128 stands for zero in the data rows.
In each game, the first row plays the second. By how much does the first row win? 10 means about a draw, 20 a big win and 0 a big loss. Wins can go round in a circle. Each row has two weighted sums of its numbers, A and B, taken from their middle values. A row wins by its A times the other's B, less its B times the other's A.
[168 100 147 155 161 111 117 142 137 137 160  93  98 171 128 128 170 126
 159  93]
[159  99 159 157 167 125 105 125 145 155 156 101  81 156 102 115 165 128
 166  95] 14
[153  90 154 142 159 114 126 133 120 146 163 102 112 157 134 125 158 118
 156 101]
[148  99 156 134 158 114 127 129 122 144 161  97 113 160 132 130 156 120
 154  99] 9
[106 170  60 101  78 133 151 129 136  88 104 158 172  92 146 156  89 130
  83 168]
[101 165  68 101  81 127 148 124 126  76  96 163 168 101 151 141  93 118
  80 167] 12
[104 147 116 103 105 139 154 105  93 111 116 143 152 113 152 122 110 134
 114 152]
[ 86 163 117  94 104 136 122 115 136 120  80 175 151  78 101 120 103 124
  90 162] 10
[ 83 168 119  97 105 146 134 111 130 127  77 171 151  85 111 121  91 131
  90 163]
[ 88 171 117 107 101 127 142 117 128 124  75 172 154  83 103 132  93 129
  90 162] 1
[145  95 163 162 165 125 112 122 135 159 150 101  84 157 114 114 163 131
 163  90]
[146  91 151 129 159 113 125 131 117 146 160  96 112 163 128 122 156 118
 156 101] 14
[162  99 150 145 148 123 105 137 129 141 162  94  94 163 134 134 164 128
 158  92]
[ 86 170  97 105 107 125 120 122 141 127  83 173 148  79 106 129  92 130
  95 160] 9
[117 151 121 112 101 138 141 122  89 118 120 143 146 105 150 125 101 141
 108 149]
[150  93 166 154 157 120 136 134 116 141 160 101 109 163 130 127 148 113
 155  99] 10
[146  93 172 152 166 119 117 136 139 159 147  99  87 162  98 116 168 116
 162  91]
[102 163 112  94 102 134 138 103 137 127  79 172 165  88 101 129  88 128
  92 162] 7
[112 141 111 100 106 136 147 122  97 118 117 140 143 111 161 126 110 147
 109 151]
[110 147 111 111 102 132 135 115 100 121 116 141 147 114 152 140 104 145
 109 153] 11
[158 100 152 141 161 127 131 145 115 134 158  98 109 163 132 111 159 120
 154  99]
[ 97 172  83 103  84 133 153 127 142  89  99 160 177  99 148 157  97 118
  82 170] 6
[165  96 159 152 156 123 128 138 130 143 162  98 110 160 128 125 156 126
 157 101]
[117 150 117 114 105 147 140 117 101 113 115 137 146 103 148 123 101 149
 113 149] 9
[162  98 144 164 158 128 115 141 140 148 159  92  98 163 133 121 158 130
 164  94]
[108 164  80  97  79 130 138 127 139  95  99 159 176 104 151 148  87 124
  80 164] 11
[120 149 110 108 100 135 152 119  96 128 118 142 150 106 157 122 106 151
 107 150]
[ 76 161 114  93 103 133 125 122 146 120  76 173 149  85 108 123  95 126
  94 161] 10
[106 169  70  97  81 135 161 126 141  87 102 154 178  92 154 143  92 127
  84 166]
[ 98 161  71  91  87 138 147 120 130  88 101 159 174 101 157 147  88 124
  78 167] 12
[174  97 166 162 165 120 107 128 141 151 153  98  80 149  94 136 163 128
 166  89]
[ 98 148 109 103  98 134 150 116 100 113 117 141 142 104 151 119 108 144
 109 149] 12
[117 144 101 111 101 130 140 133 104 121 113 146 147 111 164 116 108 140
 112 150]
[166  99 155 157 155 121 116 143 134 126 164  94 103 160 128 129 167 126
 159  96] 12
[ 81 167 107 111 101 142 126 118 136 112  80 172 152  79 103 126 100 133
  97 166]
[110 144 124 105 102 134 141 125 102 111 115 143 153 107 148 131 102 146
 109 149] 7
[154  98 156 144 159 132 126 135 112 153 165 103 113 155 144 124 155 116
 159 102]
[104 166 106 101  98 152 130 110 146 125  74 173 150  87  97 122  88 133
  93 161] 1
[ 86 170 107 105 106 141 125 124 136 136  78 173 158  80 105 126 100 135
  97 162]
[155  94 163 141 165 120 114 142 111 151 157  98 111 156 132 133 150 112
 158 105] 10
[167  99 155 154 166 119 102 128 149 160 152 100  85 157 105 121 166 122
 163  91]
[111 162  76  94  87 132 143 119 144  81  97 160 181 106 152 155  95 132
  84 169] 4
[161  96 145 156 158 120 121 130 135 127 164  92  99 162 131 132 168 127
 163  95]
[123 138 106 115 108 139 141 124 100 114 113 144 156 100 148 118 100 139
 113 150] 8
[164  98 157 159 156 125 115 137 145 138 163  94  93 168 119 128 158 132
 163  96]
[ 85 170 109  96 103 137 125 110 133 149  76 173 154  83 108 135  99 121
 100 162] 9
[163 101 143 155 156 126 119 141 150 131 162  92  93 162 125 123 158 141
 155  94]
[105 150 118 118 105 128 145 134  90 120 116 147 152 111 154 122  99 132
 108 150] 12
[163  90 168 150 163 123 135 131 117 150 159  97 104 155 136 130 159 123
 153  98]
[150  96 163 146 156 111 133 141 119 145 153 101 115 159 130 124 157 109
 155 100] 6
[100 163 118 102 102 133 132 119 136 109  76 174 156  87 112 116  92 123
  95 163]
[114 145 118 111 113 141 158 120 106 124 113 142 151 109 155 115  96 144
 114 151] 12
[ 77 174 101 114 105 137 121 109 139 125  78 174 147  85 104 129  96 132
  89 162]
[150  98 160 148 165 124 121 141 119 149 163 102 107 155 129 127 157 120
 153 102] 12
[147  97 169 170 170 119  99 134 143 151 153  98  77 162  93 123 163 121
 167  92]
[101 172  72  97  86 134 145 123 131  86  99 161 171 104 158 149  86 126
  85 167] 7
[102 165  76  85  79 137 153 122 145  99  90 160 178 100 156 150  90 120
  81 167]
[151  95 156 142 162 121 133 132 106 134 163  95 109 164 135 120 152 117
 156  99] 12
[146  92 145 132 159 121 129 132  98 152 156 103 122 159 138 131 157 119
 158 101]
[148  94 150 152 150 111 114 130 140 136 167  91  96 161 139 134 158 125
 157  95] 11
[ 93 163 117 105 104 127 122 110 140 125  77 171 163  81 118 140  88 116
  95 162]
[ 75 159 106 107 103 139 141 115 131 128  82 172 157  80  99 125  98 120
  89 164] 13
[100 166  66 105  83 134 151 119 137  90  97 158 171 100 155 145  92 137
  86 165]
[166 104 150 156 158 122 132 147 134 135 160  91  96 166 131 133 159 136
 157  93] 18
[114 151 110 116 103 127 145 125  92 111 118 144 140 107 153 117 104 149
 113 149]
[160  95 149 141 161 123 120 137 123 146 160  99 105 161 128 124 155 111
 157 101] 9
[103 163  66  92  86 133 151 131 132  82  99 157 177  99 158 143  94 119
  84 166]
[153 102 169 160 163 123 112 128 137 152 152 102  80 157 109 112 167 120
 166  93] 14
[151  99 166 158 163 111 102 135 141 161 147  98  85 154 100 123 166 126
 166  95]
[153 103 161 153 170 127 112 145 150 149 150 100  85 157  91 115 164 118
 161  88] 11
[ 80 170 111  93 102 145 130 109 144 130  79 176 156  74 107 128  99 122
  94 164]
[158  85 158 155 150 119 116 133 135 138 161  92  96 162 121 126 160 122
 162  96] 11
[169  93 159 168 158 122 112 135 141 139 161  93  99 160 148 127 160 136
 158  95]
[152 101 152 151 166 120 105 120 146 140 157  94  89 160 112 134 163 129
 163  93] 12
[ 91 165 119 113 104 136 125 110 134 129  76 173 160  80 102 122  92 126
  95 160]
[ 89 168  62 107  77 135 149 123 133  85  98 160 175 104 151 134  94 129
  84 164] 8
[106 145 117 106  96 124 145 115 100 126 120 142 148 107 149 126  99 139
 113 152]
[149 103 139 146 160 115 117 138 116 149 158  96 119 159 135 141 164 119
 155 101] 14
[156 101 165 152 157 118 128 138 121 138 159 101 110 158 142 125 150 115
 157  99]
[154  95 153 146 156 125 131 131 120 148 162  99 111 157 134 129 158 118
 156 102] 10
[151  96 144 139 165 127 127 133 121 136 156  96 114 163 138 115 162 120
 159 102]
[ 91 169 108 101 106 136 129 121 154 128  76 169 149  86 106 126 101 129
  98 163] 8
[ 79 172 105 109  99 138 131 106 139 110  83 173 149  90 106 125  96 133
  93 161]
[100 165  76 101  86 132 151 123 141  92 101 161 169 101 141 148  85 123
  83 166] 6
[161 104 164 153 167 122 108 128 140 154 153 101  81 154  98 139 161 130
 166  92]
[158  94 160 161 158 128 128 141 112 157 163 105 114 157 132 128 158 119
 161 100] 11
[166  93 157 154 156 126 112 134 140 136 166  95  91 161 117 132 147 127
 162  97]
[ 88 168 113 109 100 125 130 109 130 116  79 170 153  80 105 119  97 125
  92 164] 11
[ 92 172 103  98 102 142 137 103 141 132  80 174 157  82 100 132  92 136
  94 164]
[ 95 171 111 112  94 144 135 118 135 127  80 174 148  83 104 118  95 122
  93 164] 11
[109 163  70 102  87 125 150 129 133  97 105 157 177 102 150 144  94 119
  88 164]
[150  91 162 145 168 112 127 137 118 137 156 100 107 164 128 121 156 126
 158  98] 15
[ 98 167 114 100 102 139 131 119 140 118  81 171 157  74 105 129  93 122
  94 161]
[118 147 114 108 101 137 143 118  98 122 118 141 153 110 159 122  98 137
 109 149] 9
[163  96 140 150 149 121 123 131 142 146 165  94  93 166 127 123 164 119
 160  98]
[108 163  65  99  83 137 141 124 149  88  95 158 178  96 163 147  86 120
  84 168] 13
[167  93 144 160 156 124 135 134 151 138 163  95 101 170 115 127 155 124
 154  97]
[163  98 147 145 154 125 113 145 138 134 167  92  91 160 127 126 171 126
 160  92] 13
[152  90 152 157 160 120 132 136 127 138 159 100 115 155 143 119 148 117
 156 100]
[158  88 145 154 156 119 107 140 131 131 167  90  96 156 116 126 157 129
 159  94] 8
[154 103 139 156 152 114 115 134 138 128 161  94  96 161 122 131 162 135
 158  93]
[ 84 165 104  93 103 142 131 118 143 118  82 174 156  79 107 130  90 128
  95 165] 11
[ 72 164 103  93 102 135 133 111 136 128  78 168 154  83  94 126  94 126
  92 162]
[152  98 153 152 156 125 124 144 117 144 157 103 113 159 127 128 161 117
 157 100] 10
[106 168  68 104  86 134 139 126 141  92  92 160 176 104 158 157  96 126
  86 170]
[ 82 159 105 102 102 134 129 105 142 116  76 172 161  84 105 122  98 130
  98 164] 10
[105 147 128 100 107 127 137 120  98 117 123 144 150 108 160 115 103 146
 112 149]
[166  96 149 160 153 124 118 132 135 136 165  95 102 160 130 130 158 127
 158  94] 10
[ 98 150 104 105 102 140 154 119  92 122 113 147 153 105 165 121  98 145
 113 153]
[111 144 104 109 100 132 146 124 100 135 118 143 151 105 157 113  96 148
 112 149] 17
[162  96 156 152 164 116 114 137 138 151 153  95  87 160 104 138 160 129
 163  93]
[114 168  58  95  84 130 149 124 133 100  98 158 182 101 153 142  99 126
  82 167] 2
[161 100 158 141 151 115 114 144 129 144 165  92  90 164 126 139 162 122
 161  94]
[ 98 161  62  91  80 131 153 128 133  95 101 161 175 109 146 151  92 128
  81 168] 12
[105 145 114 111 102 143 161 126  90 120 113 142 143 104 157 125 102 140
 108 153]
[107 144 109 102 101 130 145 123 101 108 116 139 155 116 160 122 107 141
 112 149] 11
[ 88 173  99 104 106 139 123 126 138 121  84 173 155  86 103 117  98 121
  94 164]
[ 93 166  99 106 107 128 122 112 126 124  84 174 157  85 100 133  98 115
  95 163] 8
[ 80 169 107 110 101 142 123 120 132 125  82 171 155  89 104 137  92 129
  91 164]
[ 80 171 118 110 109 138 116 105 139 136  82 177 158  85  99 120  99 129
  92 165] 11
[168  97 166 151 164 114 116 122 147 146 157  98  94 151 111 126 166 130
 165  91]
[158 105 146 158 158 127 105 144 135 133 172  92 100 162 130 119 156 132
 162  96] 10
[146  98 172 162 166 108  98 117 147 146 160  99  86 154  91 127 166 121
 163  91]
[146  95 159 144 160 123 141 138 113 144 155 106 119 161 131 132 152 107
 154 105] 12
[168  93 142 157 158 125 111 141 140 145 165  90  93 166 128 137 166 130
 164  93]
[ 91 154 110 105 102 141 152 120  94 121 111 143 153 102 150 124 107 154
 113 149] 12
[ 88 168 108  99 100 140 127 112 135 128  79 174 159  79 113 128 101 135
  94 164]
[152 102 150 139 158 114 118 136 139 127 157  95  95 164 125 126 166 128
 157  94] 10
[ 96 161  66  97  85 131 154 132 134  93  94 157 173  99 166 140  85 129
  82 167]
[155  96 155 145 152 122 107 135 150 124 160  92  86 163 128 126 162 124
 161  94] 9
[164  98 149 154 158 125 116 136 137 141 164  94  95 165 128 117 163 127
 160  95]
[161  97 164 162 160 123 122 132 149 152 156  95  84 155  96 120 173 119
 166  93] 8
[ 97 143 118 115 106 122 132 121 104 115 110 146 146 104 162 121 105 140
 107 154]
[156  89 152 164 155 130 107 137 146 136 166  94  92 159 127 119 160 129
 162  91] 4
[ 86 162 112  94 102 126 130 112 154 129  78 174 151  85 110 132  96 124
  92 161]
[151  95 158 147 162 131 125 129 120 151 159 102 114 155 141 126 153 119
 161 103] 12
[104 148 116 119 106 119 130 125  93 123 114 143 152 107 156 116  93 146
 112 151]
[159  98 157 160 150 125 120 150 145 143 167  91  93 153 122 130 160 134
 154  93] 7
[101 166  79 100  79 139 161 133 143  94  98 162 178 101 157 155  82 138
  87 168]
[106 170  69  93  82 143 143 121 135  80 100 159 177 101 160 142  89 124
  82 168] 9
[147  98 170 147 167 124 104 139 142 147 156  94  85 147 103 124 161 120
 163  89]
[109 137 116 101  98 136 125 125 102 106 112 141 148 102 144 119 105 151
 118 148] 16
[156 102 163 158 161 113 110 136 143 146 159 100  86 154  96 126 169 129
 159  92]
[151  97 153 148 158 126 126 132 115 148 156 100 124 159 130 124 157 126
 160 101] 10
[ 87 166 111  97  94 133 128 110 130 120  82 175 146  88 113 125  93 122
  95 166]
[ 86 160 106  90 101 144 133 118 125 118  86 173 157  88 104 121  91 121
  94 162] 10
[107 146 112 111 100 133 136 130  97 121 114 148 157 104 156 128 103 144
 110 151]
[101 161  71 103  82 132 155 133 147  86  99 161 167 103 159 135  96 128
  85 170] 16
[154  97 151 147 158 119 134 131 113 143 159 100 112 162 134 114 157 123
 158 101]
[ 87 173 110  99  98 123 145 119 144 135  80 172 148  84  94 125  98 136
  93 162] 10
[160  98 155 149 157 123 134 138 107 139 157 102 116 162 144 128 153 121
 155 100]
[101 153 115 120 105 136 144 126  99 123 117 140 144 111 159 122 101 137
 111 153] 12
[157  97 159 155 155 114 113 143 141 134 162  89  90 157 132 122 157 123
 159  95]
[ 91 158  72  90  89 127 151 114 134  88  97 160 166 106 161 151  90 132
  82 169] 16
[139  93 141 142 158 131 121 147 121 134 163 101 112 158 141 140 155 107
 157 102]
[110 149  99 106 103 132 152 124 100 122 108 144 147 107 159 117 102 147
 110 151] 10
[156  95 170 159 168 143 102 140 150 150 151  99  83 155 111 123 172 126
 160  91]
[ 84 161 108  97  97 139 131 104 130 136  80 174 147  83 102 130  90 134
  94 163] 9
[159  94 162 150 156 121 128 142 115 142 156 102 115 163 127 123 158 118
 160 100]
[101 145 110 118 109 143 147 118  95 123 120 142 150 108 159 116  97 151
 109 151] 10
[147  92 164 148 154 126 128 141 117 145 162  99 108 158 131 124 153 118
 155 100]
[ 95 166  71  96  87 141 141 131 125  85  99 157 172  96 155 139  89 138
  85 169] 11
[109 144 110 108 105 129 161 109  82 116 118 143 148 104 154 113 104 162
 109 149]
[106 162  73  92  77 133 141 118 130  91 102 162 177 103 159 152  92 131
  87 165] 10
[151  87 162 145 154 121 125 122 107 145 158 100 115 160 138 113 152 117
 155 101]
[163  98 170 160 173 118 107 137 134 152 155  99  82 153 100 114 163 109
 160  94] 9
[148  95 151 151 158 127 132 141 116 149 161  98 111 156 135 129 154 114
 158 100]
[166  98 165 153 165 127 112 137 134 153 154 101  81 158  94 131 163 119
 159  91] 9
[ 79 164  81  97  81 138 144 126 146  94 103 160 183 106 148 149  91 130
  82 169]
[ 98 151 105 128 105 138 140 133 109 120 116 146 146 106 145 119  95 137
 111 148] 4
[ 91 171  69 107  86 131 150 129 138  96 101 159 173 106 161 154  87 134
  83 171]
[158  96 150 151 156 115 126 144 136 141 168  91  95 163 129 119 160 129
 159  93] 7
[166  94 150 153 156 127 104 137 142 139 162  92 100 157 119 134 165 136
 156  95]
[106 148 115 120 103 151 142 110  96 114 118 143 155 103 141 125 109 153
 112 153] 10
[111 162  79 106  88 143 159 125 137  79 105 162 176 109 161 144  91 134
  86 164]
[156  92 166 160 166 122 104 127 137 155 156  97  87 156 105 126 164 121
 163  94] 12
[157  97 159 155 160 120 108 133 150 158 149  98  86 161  95 121 165 116
 160  95]
[160  96 157 149 158 117 106 137 144 134 165  93  89 164 129 129 160 130
 154  95] 11
[154  98 167 152 164 121 106 134 141 152 159 101  82 162 103 130 176 119
 163  90]
[ 99 166  81  98  87 137 150 130 140  86  94 155 170 103 163 156  96 134
  82 167] 3
[113 149 117 116 101 123 131 126  96 120 111 147 153 105 154 127 106 145
 113 149]
[162 101 139 151 154 128 124 130 136 123 163  91  94 164 126 119 154 125
 160  95] 8
[155 101 172 164 170 117 102 123 145 145 147  96  78 155 110 124 163 122
 165  91]
[160  97 163 158 166 110  99 133 145 147 159  96  92 159 106 125 161 131
 157  91] 8
[155 101 160 155 171 123  85 131 148 142 157  94  82 163  88 133 160 124
 170  92]
[ 92 166 117 111  95 134 129 118 128 137  84 174 151  83  95 129  99 135
  96 164] 10
[103 150 110 116  97 135 141 120  92 125 115 142 147 109 161 115  97 147
 111 153]
[101 143 115 113  96 135 141 112  94 115 120 143 154 106 157 124  96 146
 110 150] 14
[111 144 104 107 102 141 141 128  99 117 115 143 147 105 151 124 104 149
 113 147]
[145  92 157 143 159 124 125 150 116 147 158 100 110 163 144 120 155 126
 156 102] 10
[ 85 171 114 101 102 144 122 119 123 126  80 170 159  83  97 131  93 126
  96 164]
[ 84 171 106 101 100 134 121 110 140 126  80 176 149  86  91 129  97 131
  93 162] 10
[ 90 162 100 103 108 143 133 124 132 121  82 179 153  83 102 128 104 126
  97 162]
[ 90 177 117 102 104 135 130 103 134 119  85 172 158  85  87 119  95 127
  96 162] 12
[101 145 117 107 100 128 153 113 108 120 118 144 155 106 165 119 101 141
 111 148]
[158  95 161 146 164 135 124 142 126 138 161  99 115 162 127 124 151 113
 157 100] 5
[156  94 159 142 148 119 126 143 119 146 164  99 109 156 139 122 157 112
 156 101]
[104 144 124 101 107 141 143 119  93 129 110 143 148 100 154 116  99 139
 107 149] 5
[ 88 174 100  98  99 130 137 110 138 127  77 174 148  83 100 129  88 135
  93 162]
[109 148 112 120 101 131 142 123  97 124 117 141 151 105 154 128  93 144
 109 150] 10
[105 169  73  92  86 133 165 132 135  91 103 157 174 100 152 149  89 119
  83 166]
[168  99 156 142 150 122 108 124 129 144 161  88  94 162 125 122 161 111
 157  92] 8
[161 102 146 161 155 108 126 140 125 137 157  92  87 163 133 134 152 117
 161  96]
[108 146 103 105 104 134 151 122  83 117 113 145 145 107 155 120 100 143
 114 154] 12
[157 100 174 154 164 125 116 127 141 157 156  99  79 155  95 128 165 123
 169  90]
[ 91 172 121  95 103 135 122 115 144 130  79 176 153  83  97 125  96 134
  93 165] 12
[157  96 150 140 153 122 127 139 111 154 162 104 118 157 135 116 158 122
 160 101]
[170 103 167 149 167 129 107 141 146 164 156  97  80 151  94 123 164 124
 161  89] 3
[151  97 158 153 162 126 126 136 119 148 162  99 105 159 125 123 155 126
 157 104]
[158  93 150 130 159 115 124 138 114 144 161 100 112 164 141 119 154 104
 158 102] 11
[108 146 112 106 107 143 148 122  91 107 115 144 153 109 143 115  97 150
 101 149]
[170  94 161 171 147 124 118 134 144 130 161  93  95 155 123 136 159 138
 157  93] 10
[154  99 180 153 170 112 109 137 142 166 159  99  88 158 108 128 166 116
 162  90]
[146  98 139 156 159 122 115 131 144 129 161  96  91 162 125 137 171 128
 159  95] 7
[ 87 168  65 107  77 139 148 118 137  86 105 162 176 104 155 161  94 125
  87 165]
[ 76 165 107  93 100 133 128 117 147 124  79 170 155  84  94 122  98 118
  94 161] 9
[ 96 168  76  94  92 137 140 126 124  86 104 158 175 103 151 153  94 135
  82 165]
[ 91 172  96  93  93 128 138 114 135 131  83 176 153  77 104 117  94 132
  98 163] 10
[ 87 162  73 109  87 127 148 127 128  98 105 159 171 103 160 146  92 137
  83 169]
[161  96 154 138 150 117 137 145 123 141 158 102 109 165 139 132 161 126
 161 102] 13
[ 87 173 114 115 104 131 120 119 137 129  81 170 152  85  97 129  94 137
  96 163]
[103 152 109 117 103 121 152 124 105 118 115 145 152 111 146 123 106 149
 110 150] 9
[120 145 114 104  99 139 145 112  89 116 116 140 149 106 152 117 103 139
 109 150]
[161  97 151 148 163 117 125 129 133 140 163  91  96 162 120 139 162 119
 161  94] 9
[152  94 149 147 158 122 117 140 124 139 162  98 118 164 144 118 158 125
 156  99]
[156  96 158 159 158 122 115 139 133 133 164  95  94 168 122 133 153 127
 162  96] 9
[116 146 108 108 105 136 138 135  96 114 111 145 147 107 162 116 110 145
 116 150]
[ 87 168 112 106 106 148 133 111 140 134  82 174 148  82 114 123  99 125
  94 161] 8
[ 98 162  68 103  80 118 145 129 131  85 103 163 174 108 154 144  88 131
  87 172]
[106 147 124 111 101 146 159 130 103 119 122 141 152 113 149 126  93 153
 110 150] 1
[181 104 164 153 167 117 106 140 135 141 159  96  81 156 101 122 161 128
 163  91]
[ 73 166 109 101 104 129 128 110 139 115  79 174 148  86  97 117  85 142
  99 160] 10
[105 144 112 129  97 136 141 141  86 129 114 141 150 110 157 128  99 132
 110 154]
[ 79 167 104  99 108 140 142 100 141 125  76 173 151  85 112 121  99 126
  90 166] 11
[158  91 152 152 156 119 124 149 145 145 159  88  94 163 119 122 156 139
 157  95]
[114 151 108 108  98 125 148 129 103 119 108 141 141 103 149 115 111 150
 114 148] 10
[105 143 115 116 100 133 150 114  99 123 114 140 142 105 153 121  96 146
 110 152]
[113 144 118 126  99 132 146 129 113 112 118 147 152 107 156 113  97 159
 111 153] 12
[161  93 154 146 165 126 132 139 114 140 159  99 107 158 124 113 146 122
 156  99]
[113 168  59 104  81 142 142 135 142  96  94 160 172 107 144 146  85 116
  82 168] 7
[159 100 154 150 155 133 132 143 118 143 159 101 114 162 131 121 162 114
 159 104]
[108 163  73  87  83 138 151 119 133  87  97 162 175  98 162 151  89 130
  80 166] 7
[105 172  76 101  84 145 149 109 142  90 102 157 173 104 158 159  90 125
  84 165]
[116 149 112 112 110 136 144 128 105 120 119 138 158 115 159 118 100 153
 109 152] 10
[156  97 172 150 165 110 107 138 140 154 150  98  88 163  97 123 160 136
 164  93]
[152 104 172 156 162 113  98 136 147 145 154 100  88 158 110 125 165 122
 169  92] 10
[166  95 170 168 169 116 101 139 142 152 155  97  79 159  96 114 170 130
 164  94]
[ 97 161  65 104  81 133 155 136 140  86 101 160 171 102 154 141  94 127
  86 167] 10
[158  98 164 160 170 123 101 138 146 140 156  97  87 150 100 116 170 127
 163  91]
[168  96 147 154 152 123 109 140 141 139 161  92 101 164 121 135 163 121
 159  94] 10
[170  97 147 146 156 114 113 134 130 134 162  95  86 163 126 125 153 130
 156  93]
[ 85 163 117 106 101 143 137 112 148 142  88 174 153  81  97 129  98 134
  94 161] 10
[ 90 164 118 118  99 138 124 110 136 121  70 173 152  84 103 128 101 128
  91 159]
[162  98 155 139 161 119 128 136 107 151 156 102 118 159 137 110 157 130
 157 103] 10
[161  98 162 144 157 118 116 133 146 152 161  94  93 154 127 137 156 121
 156  94]
[157  95 162 139 165 127 109 124 137 138 156  97  89 153  91 123 161 127
 163  92] 8
[167  93 143 144 153 118 109 154 151 139 162  96 101 165 128 121 156 119
 163  94]
[149  99 149 152 163 137 125 130 111 135 155 101 115 159 134 135 159 129
 157 104] 5
[ 92 166 111 112 100 145 126 111 142 116  76 171 154  85  98 120  97 131
  90 163]
[108 167  76  95  82 132 141 132 137  83 101 162 179 104 154 153  92 132
  86 166] 6
[157  90 150 155 146 119 125 136 110 151 158 101 116 157 137 118 152 121
 159 100]
[159  95 164 145 163 124 136 137 114 142 159  99 115 164 139 130 154 114
 155 100] 11
[175  97 144 159 161 119 124 136 146 135 164  94  95 163 118 124 165 121
 158  95]
[112 160  73  99  83 132 149 129 126  86 100 159 171 107 141 138  88 119
  84 167] 6
[140  97 145 146 156 117 117 146 117 132 160 102 113 164 128 115 153 119
 153 103]
[102 168  84 105  83 140 147 123 127  93 103 162 177  98 156 144  92 125
  81 168] 14
[ 97 166  77 106  84 141 139 125 146  85 103 160 169 101 158 141  87 118
  85 167]
[175  96 159 149 166 121 128 146 152 145 164  91  85 160 137 115 157 124
 161  95] 8
[160  93 159 135 169 123 128 138 110 151 161 104 109 153 148 127 154 114
 153 100]
[153  91 153 148 163 113 128 148 114 148 158 101 106 158 134 124 156 123
 159 102] 8
[ 97 165  70  98  83 139 135 127 132  99 100 161 180 107 150 143  84 134
  85 167]
[112 148 109 114  96 135 147 121  95 113 119 144 152 106 154 117 113 143
 112 149] 10
[104 162  74  95  79 141 146 127 137  89 102 160 176 105 140 152  91 137
  82 166]
[ 98 150 126 116 101 144 139 123  97 120 117 147 144 107 156 118 105 141
 113 150] 6
[157  90 154 135 157 122 123 145 113 152 160  99 113 158 129 121 149 122
 158 102]
[162  99 148 152 154 120 118 135 142 153 161  90 101 162 129 129 159 131
 155  95] 10
[ 85 170 103 118  95 146 113 103 133 129  79 171 156  86  99 125 103 127
  95 164]
[113 153 110 119 107 122 155 134  96 116 117 144 152 109 152 119  94 140
 109 152] 10
[101 163  68  99  82 141 156 116 142  88 102 158 174 102 145 145  90 123
  86 165]
[148  93 159 137 157 128 115 132 115 136 159  97 109 161 143 123 158 122
 155 101] 10
[172  95 155 152 159 113 111 133 132 136 164  95  94 159 119 132 159 126
 158  95]
[107 150 133 116  95 142 136 115  97 107 111 142 146 100 155 117 100 145
 111 148] 7
[ 76 170 103 106  95 130 121 113 146 121  79 173 156  87 103 122  91 128
  96 161]
[158  97 146 150 147 122 116 144 146 141 158  92  92 163 130 131 157 124
 162  93] 9
[ 85 168 110 101  98 142 133 113 139 126  86 174 157  81 101 118 103 131
  95 162]
[ 78 169 111 103 104 127 130 103 142 121  81 172 150  84 102 130  94 131
  96 164] 10
[158  93 178 166 170 125 103 138 146 151 152  96  81 157 100 130 168 115
 161  90]
[115 143 115 110 102 135 136 120  97 118 116 145 147 111 153 121 111 146
 116 146] 11
